(in the rows, 128 means zero)
Families of rows that turns and mirrors carry onto each other, the same ones carrying the whole set onto itself: the rest of each named row's family, in list order:
5 families of 6 rows:
zuz: [142 137 149 123 180 123 105 128 116 120 104]
tizod: [121 133 136 138 157 119 119 125  96 120 129]
Pamuf: [123 128 157 130 170 114 116 112 138 144 151]
Gudu: [129 124 155 112 146 141 102 109 130 140 134]
Pif: [133 128 150 139 183 112 112 112 155 136 108]
rov: [123 124 136 156 171 107 119 109 148 131 106]
Fupu: [116 113 138 128 161 101 122 127 142 101 121]
zuv: [139 131 132 153 165 136  86 106 142 119 115]
zaf: [130 129 125 160 155 134  91 104 134 117 123]
mava: [118 121 142 127 134 137 110 107 121 136 136]
budug: [121 115 142 123 167 102 119 128 146 102 117]
miv: [125 130 129 156 149 135  93 104 127 121 141]
zadam: [123 116 148 115 170 105 116 130 146 105 122]
mam: [135 135 136 138 172 119 111 126 113 115  95]
rudiv: [130 132 139 143 155 139  89 105 128 126 150]
matem: [133 129 161 126 182 115 109 114 150 143 131]
geron: [112 123 133 159 158 106 125 108 136 132 126]
nokar: [112 124 144 146 158 110 123 109 131 139 149]
revu: [116 119 130 141 131 133 114 105 123 130 117]
vike: [138 138 154 116 175 125 106 130 109 126 125]
kul: [121 116 150 113 166 105 118 129 143 107 133]
Dubom: [125 133 129 146 161 117 118 124 103 114 108]
Fet: [137 125 155 113 157 141  97 110 141 138 111]
nabi: [125 120 130 142 142 133 108 105 135 127  96]
Bop: [143 134 142 140 170 140  81 107 143 124 125]
vupa: [113 114 140 125 157 102 123 127 137 103 131]
sefa: [116 115 145 118 160 104 121 129 138 106 137]
dafef: [128 136 148 123 164 123 113 128  99 125 138]
Modip: [135 123 142 127 155 137 101 108 143 131  93]
reso: [138 134 146 136 164 141  83 107 136 127 143]

Same family as zuz: tizod, mam, vike, Dubom, dafef
Same family as miv: zuv, zaf, rudiv, Bop, reso
Same family as geron: Pamuf, Pif, rov, matem, nokar
Same family as revu: Gudu, mava, Fet, nabi, Modip

Families of rows that turns and mirrors carry onto each other, the same ones carrying the whole set onto itself: the rest of each named row's family, in list order:
4 families of 8 rows:
Val: [133 131 116 116 128 134 121 147 112 112 123 146 122 147 122 134 121 109
 132 136 129 122 148 108 127 133 132 129]
Tinor: [115 125 125 151 129 120 135  98 126 166 121 119 140 115 107 123 106 152
 128 132 123 133 111 146 118 127 123 120]
podil: [121 130 124 157 120 120 146  97 136 157 113 110 138 121 114 124 110 149
 121 132 121 134 108 144 126 131 119 124]
bag: [116 126 110 140 127 137 125 126 115 117 127 114 116  99 119 123 130 145
 139 135 128 139 131 111 133 102 117 131]
ridus: [134 125 124 111 134 137 125 150 127 106 121 139 113 141 144 137 123 111
 121 130 124 135 144 106 129 133 130 129]
gor: [111 134 110 141 118 138 123 132 136 118 101 135 132 119 145 127  98 142
 141 137 134 137 116 132 131 158 139 127]
givek: [127 132 115 116 140 124 110 147 124 108 125 148 122 138 128 129 110 130
 127 122 118 129 144  94 130 132 134 129]
taze: [126 100 119 127 149 126 138 115 127 148 135 121 124 142 103 146 127 121
 118 119 120 134 139 111 111 103 116 122]
riro: [124 150 129 135 113 132 122 133 127 125 108 137 129 114 148 114 102 142
 131 143 128 134 116 141 136 156 137 127]
som: [115 110 104 124 131 127 116 119 117 155 111 125 126 129 141 124 109 116
 105 151 130 107 127 129 138 122 124 142]
pip: [135 140 144 139 132 131 144 129 136 118 131 134 127 127 110 136 120 147
 144 110 118 160 128 122 110 137 129 107]
kufep: [138 115 136 118 141 118 143 126 129 152 109 145 132 151 130 144 105 126
 115 136 124 137 136 155 125 147 133 105]
furo: [125 107 123 127 146 120 138 114 122 156 139 113 112 141 101 141 125 125
 120 130 121 143 141 113 123 103 120 116]
Buna: [123 118 134 146 123 134 150 100 129 165 117 110 132 119 123 131 120 134
 122 139 130 139 111 157 118 127 119 120]
finu: [134 115 143 131 153 122 147 140 139 144 114 144 131 157 136 129 113 124
 109 123 130 123 132 138 121 149 124 112]
Leko: [116 120 132 146 135 124 139 100 142 161 119 112 131 109 129 126 109 155
 117 126 119 146 107 143 121 126 121 120]
toka: [111 135 113 144 122 140 117 122 125 120 133 113 122 106 121 115 124 138
 134 126 123 131 119  97 123 112 120 144]
Zod: [124 143 126 135 117 138 122 134 131 117 104 145 142 115 150 119 105 138
 129 132 126 124 114 138 124 156 133 133]
Bopak: [109 135 108 139 124 141 122 126 126 118 132 103 128 102 123 133 126 137
 144 126 120 137 124 108 123 113 128 142]
tor: [120 117  97 130 133 126 104 114 114 151 113 124 133 135 133 126 119 124
 108 146 134 112 131 125 145 130 120 144]
Fekev: [128 111 122 121 144 117 143 120 114 160 135 129 105 137 109 136 127 117
 121 128 126 125 122 102 125 104 122 126]
feri: [122 124 101 127 119 129 121 119 112 149 115 121 126 141 141 120 123 131
  92 145 125 119 131 127 143 143 134 141]
pokov: [128 126 147 135 144 129 139 129 142 124 127 138 128 116 110 140 106 132
 158 116 122 149 124 124 104 117 119 108]
zeped: [115 136 106 132 110 136 113 108 114 129 128 115 123  99 115 130 116 139
 140 139 118 145 123 113 127 111 129 137]
sib: [128 120 125 106 142 137 114 150 117 116 129 148 116 135 137 136 119 114
 128 130 127 134 148 107 122 128 135 125]
Ves: [125 123  94 131 116 125 113 121 127 157 107 118 129 128 132 128 113 119
  93 142 135 118 130 127 137 123 119 130]
Vone: [140 115 140 123 138 117 139 122 127 155 110 155 125 154 128 127 103 126
 106 135 127 130 131 144 124 146 126 107]
bolef: [125 127 154 131 147 133 147 127 127 116 135 141 125 129 119 132 116 144
 157 119 112 150 125 125 111 136 134 118]
Vezet: [130 133 152 132 130 132 156 134 140 122 129 134 121 122 118 134 110 140
 142 116 113 156 124 126 103 130 133 105]
gavuk: [138 116 138 121 145 120 138 116 117 155 141 123 121 137 106 133 131 121
 109 124 114 131 139 119 117 102 114 122]
ropa: [134 124 139 122 136 121 135 122 139 156 116 145 137 158 132 137 100 118
 110 127 119 129 125 141 115 157 136 118]
gote: [122 139 127 141 119 141 117 127 140 113 107 129 148 119 142 124 102 146
 128 134 121 142 133 149 123 155 131 123]

Same family as Fekev: givek, Buna, finu, feri, pokov, zeped, gote
Same family as bolef: Val, bag, gor, Leko, Ves, gavuk, ropa

Families of rows that turns and mirrors carry onto each other, the same ones carrying the whole set onto itself: the rest of each named row's family, in list order:
5 families of 8 rows:
turun: [147 109 124 164 166 149 113 114 119 117 105 119]
gola: [150 118 127 154 160 150  96 104 115 116  96 137]
taz: [106 114 131 153 149 145 132 116 131 135 132 132]
Loz: [151 118 126 165 152 145  95 112 118 118 102 145]
vabuf: [124 134 130 123 162 135 136 124 137 134 138 147]
vanas: [143 155 132 125 150 158 105 112 121 127 112 136]
mudon: [132 117 121 130 165 129 119 117 154 129 125 156]
fivip: [121 104 105 143 159 129 123 118 139 113 127 134]
fikof: [147 117 125 158 140 150  97 109 110 111 107 129]
demud: [151 117 116 155 146 159  98 104 112 118 104 134]
nula: [123  96 120 157 159 127 124 112 133 125 130 134]
Pum: [116  98 117 148 156 132 131 112 131 119 128 131]
gilu: [152 122 147 148 173 152 103 117 111 114 110 147]
rak: [150 115 125 167 144 151  97 110 114 122 106 142]
Beve: [124 144 134 137 157 150 123 105 138 146 143 142]
motas: [121 105 122 159 157 127 127 123 132 114 131 128]
lelan: [126 108 123 137 137 147 132 106 137 142 138 145]
mez: [151 148 142 134 154 162 114 111 111 135 118 141]
bamuv: [149 144 138 122 145 158 112 116 117 117 140 148]
luni: [147 150 151 138 149 158 107 117 114 127 115 139]
lela: [116 127 108 146 163 134 114 131 149 122 128 142]
fon: [152 155 135 135 145 158 101 121 119 124 119 140]
Deman: [131 129 128 131 166 134 130 126 142 137 146 150]
Siv: [127 102 104 154 156 127 117 117 138 121 133 136]
sazak: [147 143 150 122 155 152 113 115 118 116 134 151]
bevot: [124 133 122 123 149 142 137 123 134 136 145 143]
das: [128 149 125 133 162 145 117 111 144 140 141 145]
ramu: [139 152 139 126 149 159 109 109 116 132 113 134]
nir: [125 108 111 158 154 127 123 125 134 110 133 129]
fipu: [158 124 118 150 141 169 102 120 108 117 128 141]
zipa: [158 142 116 136 144 160 103 115 125 109 121 123]
Vad: [123  94 117 152 140 140 119 121 130 122 110 141]
Simi: [135 124 121 119 159 145 133 116 132 137 148 146]
Dube: [147 120 128 157 153 142  93 112 115 108 100 133]
zoda: [135 124 127 118 168 139 133 116 133 137 143 148]
Vini: [156 153 130 130 155 159 107 117 117 130 117 144]
meku: [148 133 153 140 161 154 115 103 117 115 108 122]
pigu: [126  97 116 149 150 132 114 126 136 117 105 146]
Supo: [130 126 127 133 152 141 134 121 136 142 152 144]
tidil: [152 111 111 161 160 153 109 118 122 114 109 118]

Same family as zoda: Loz, vanas, rak, motas, ramu, nir, Simi
Same family as fipu: taz, mudon, gilu, lelan, lela, zipa, meku
Same family as luni: gola, fivip, demud, Pum, fon, Deman, Supo
Same family as pigu: turun, Beve, bamuv, sazak, das, Vad, tidil

